Each path below is one point turned by a fixed rotation once a step. After each direction that follows a path, write how fast that rotation turns it, in degrees a step (0 if it stays still).
Each turn is a multiple of 5 degrees from 10 to 175, or 0.
Each row of a path follows its step; steps can be skipped.
path 1
step 0: [  2 -12   6  29  11   7 -11  16   0 -21 -45 -11  -8  10  -4  27  26  26
   7  12 -27 -15  11   1 -19  -3   8   7  -5 -10   0   3 -28  17   3  33
  -6 -12  13 -11  23 -12 -20   4 -46 -12 -26]
step 1: [-17  19  46   3   5  -1   6  20   6  -6   0   1 -20  -3  21  53  -9 -24
  16   2  -2  -2   9 -18 -10 -17   5  13  33   6  12  -4  24   5 -20 -20
 -18   8  26  13 -36  -9  14 -25  -7   1  -4]
step 2: [  1 -47  33  15 -24   0 -13  16  -2   4   1   7  35  16  11   2   5  10
 -37  -5 -28  -3  38  -3  43   4  16 -13   5  -1   0 -12 -24  -7 -16 -24
 -24  -2  -7  -6  11   8  13   4  -4  -4   9]
step 3: [ 15  10   8  15  10  27 -11  -3 -41  20 -18  -7 -25  -3  -8  -2 -13   0
  -5   6  -1  11  12   0   4   0   0   3  20  23   5  -9  15  -7   4  19
 -42 -19  39  21  17  -6  -7  41  16 -16 -29]
step 4: [-16  13   7  17 -27 -36   2  10  14  16  -2  12 -32  14   7   6 -13  -9
  -5   2 -25  29   2  -2  -6  -1  39  25  21   1 -30 -15 -12  11  15  12
  16  -3  11 -10   5  32  38  11 -29   8  -2]
step 5: [ -6 -19  37   5  23 -17 -17 -21 -29  29  -3  21 -20  -3  -1  28 -19  14
 -17 -27 -11   3  -5  13   6  10 -10 -30 -27 -24 -11 -11  44 -12  -6 -26
  -7  -3 -16 -11   4   7   9  -3  11  22  -2]
step 6: [ -5   4   9  -6 -26  -4 -49  23   0  -3 -41 -14   6 -10 -13   8  20  -1
  -7   2   3  -9  26  24 -11   7   4 -18   1 -17  10  11   3  23   7  34
   0  13 -10  27  44   7   4  33 -13  11  -6]
step 7: [-22   3  11  29   2 -16   2   5  11 -11  -4 -42 -22 -29 -45  33  -6 -11
 -11 -27   2  18  -3  -1 -10 -32  -7  28   9   7   3  10  23  -9  11   8
 -20 -12  23  -1 -22   3   6 -17  -6  14  16]
step 9: [  5  -2  38  19  27  -1 -13  17 -31  11  -4 -27  -2 -29  24  11  16  22
  -4   0 -11 -13  18   8  -3 -16 -12 -10  -5  32 -17  25   2   3  -4  20
  -3  14  10   9 -14 -20  -2  19   6 -23 -44]
step 10: [ -4   9  -7  25 -39   9 -23  50   1   0  -9  -1  14 -20  19  18 -36  -7
   1  10 -21  22   8  11   8  -5  29  33  41 -21  -9   2  -1  11   4 -13
   8  -3  13  -1 -16  11  -4  -5   4   4 -10]
[-4  5  3 -6  8  2  2 -2 -3 -5 -4 -3  8 -6  4 -6 -7 -8 -4 -3  3 -4  8 -5
 -7 -4  8  5  7  5 -2  1  8  4  2  7  9 -1  3 -5 -5  6  8  1 -6 -1  6] : 125
[ -4   4   2  -1   2  -1   6   7  11  -1  -1   0  -3   7  -2  -4  -4  -9
  -1  -5  -4  13  -6  -3  -9   1   7   1   2  -3  -2   9   0   2  -2  -8
  -5   0   3  -7   0 -10   4  -7   3   7  -3] : 115
[  4  -1  -6   2  -2  -2   2  -7   1   2   2   1 -10   3  -7  -5   2   6
  -8   7   1  -2   5  -1  -5   6  -2   5  -3  10   4   1  -5  -1   9   4
   1 -13  13  -6   0  -3   8  -6   3   1   1] : 85
[ -2   2   8   0   0  -3  -3   6   0  -6   9   1  -8  -5   0   0   7  -8
   9  -4   2  -7  -3   3  -7  -2   5   5   6  10  -2  -3 -10  -1  10  -3
   2  -3  -3  11   3   4  -2   0   6   5  -5] : 125
[ 14   8   4   2   2   9   0   8  -2   0   4   0   5   2  10   8  -1   1
   1  -2  -1   2   0  -5   5   1   0  -4   5   6   3   0  -7   6   5  -7
  -4  -2   6  -8   3   4  -2  -8  -3 -11   1] : 40
[  8 -12  -3  -2   7   4   0   0  -4   4  -4  -8  -3   3   8  -3  -2  -9
  -3  -8   1  -9   2   3  -4   2   5  -8  -9  -4   6  -2  -7   4  -1  -2
  -2  -7  -3  -2   0  -7   2  11   2   1  -1] : 120
[  0   8 -13   2   2  -3   1   3   2   6   0   2  -8  -3   0   8   5   0
   2  -1   6   5   8  -7   2  -5  10  -1  -4   4   4   7   0   8  -5   4
   0   1  -5  12  -4  -3   7   1   0  -9  -2] : 125
path 2
step 0: [ -3 -13  -2   3  21 -34   8 -31  18 -35  11 -25  23  -1  14  -2 -10 -10
   0  19 -15 -26  30   0  12  -8  25   9  -5   0  15 -16  -7 -14  11  17
  -6  33  16  -5  -1  -6 -10  17   9  10  19]
step 1: [  5  17   6 -16  11  -1  -5  -1  24   8  13  -2   3  -6  -5  -7   7  -8
   4   6  24  20  -6   8 -12   9  18 -13  16 -14  -8  10  17  40 -35  25
 -25   6  28   3   2  -7   7  32  31  -4  34]
step 2: [-20   6  -9   0  22  21 -10  26  -8  -6   6  32  -2 -29   7 -17  32  -1
 -14 -26 -29 -25  43   7  -5  10  25  13 -12   7  -2   8  14   4  -8  -3
 -15  12  16  -5 -13  -5  -2  -3  -3 -18  16]
step 3: [ -2  17  -3   3  -4   5  20  14  -2 -13 -21 -43  13  20   4   0  33  -6
 -15  19  -9 -19  29  10  12  -7  12  -8 -16   0  31 -10 -13  21   2  26
  20  18  24 -15  -8  10 -20  16   8  26   5]
step 4: [  8  -2   7 -22  15 -13  -9 -19 -11  21  18 -13  -5  -1  32 -11  19 -12
  -3   9  -9   4  20  30  -3 -11  -6 -14  15 -26 -48  13  10  32 -12   5
   1  34  10 -11  18  -9   2  19  13  -3  -3]
step 5: [-30 -24 -16  31  -9  -4  -2   3 -16  -3  12  13   1 -19  27  -9  29  -7
  18 -11  13   3  15 -15   8  15  33  11 -18  11   1 -13  -3  22 -27  17
 -11  15  28 -18  17  12  -7 -18   2 -24   5]
step 6: [ -3  15  29  -7  -2  33  16 -10 -19 -20   1 -11  11   0   4  10  17  -6
 -10 -12  20   1  44  -7  -8 -30  15   2 -23  -7  10  16  -2  15   9  40
 -12  -8 -13 -20 -15  20   6  23  13   9  -2]
step 7: [-24   2 -29 -19 -21   6  11   9 -10 -22   6 -16  -4  12   7   7  18 -20
   4  19 -32  -9   9  -3   6 -12   9   6   4 -47 -31  23  32  24 -18 -17
   4   6   1 -14  11   0  16   3   9   5 -10]
step 8: [  0 -24 -14  24   0 -19 -17   7   0  28  32   3  24 -16   7  21  13  -8
   7 -11  15 -16  16  -1  24 -25  14   6 -26 -16  -3 -30  -4  22 -19  -8
  25  -2  14 -20  -4  25   2  23  -1 -12  -4]
step 10: [-24  24  -4  -4   5 -23   6 -16  15 -35  17  20  28  19  22  10  13   5
   4  21 -24  -2  10 -14  -9  -6   0   5 -11 -29   2 -14  32  15 -22  -4
 -28  -5  -8   1  -5  18  19  -1  20  -6  19]
[ -4  -7   2   2   9   1  -4 -12   0  -7   8   2   4   3   3  -2   2   1
   5   1   5   7  -4 -11  -7   5   0  -3   2   9   0   4  -1   0   5   6
 -13   0   4   1   6   6   6   0   3  -3   3] : 80
[ -7   6  12  -8   0   3  -7   1   4  10   6  -5  -5  -2  -9  -5   3   2
   0   1   3   7   1   6   0  -1  -4   0  -3   0  -5   1  -7  -4   2   4
  -1 -10   3  -8  -1  -1   3  11   5   2  -7] : 145
[ -2 -10  -1  -9  -6   1   1  -2   4   0   2  -1   5   7  -5   2   7  -3
  -5   7  -8  -4   1  -2   5   0  -1  -5   3   0  -6  -2   1  -6   7  -1
   8   3   0   9  12  10  -2  10  -3   5   1] : 95
[ -2   1   3   0   5  -9   5   5   3  -5   0   3  -2   0 -11  -9  -3   7
  -8  -3  -4   1  -1   5   1   6   6  -7   6   8   4  -1  -1   8   5   1
  -1  10  -1  -2   1 -12   0   8  -3  -2   8] : 25
[-10  -1  -5 -11   0   2  -9  -2 -11  -4   6   3  -7   3   0  -5  -4   5
   2   2  -4  -6   6   1 -10  -1  -5   5   4  -5   3   2   1  -2  -3  -5
   2  -2  -1   3   9  -9  -5  -4   0  -8   3] : 140
[-12  -5   2   4   0   4   3   7   2  -8   2 -10   4   1   3  -5  -2  -6
   4  -6  -8   1 -10   8   1  10   2  13   2  -2  -1  -2  -2  -8  -1  -1
  -1   7  -2  -1  -2   0  -1   0   6   1  -5] : 155
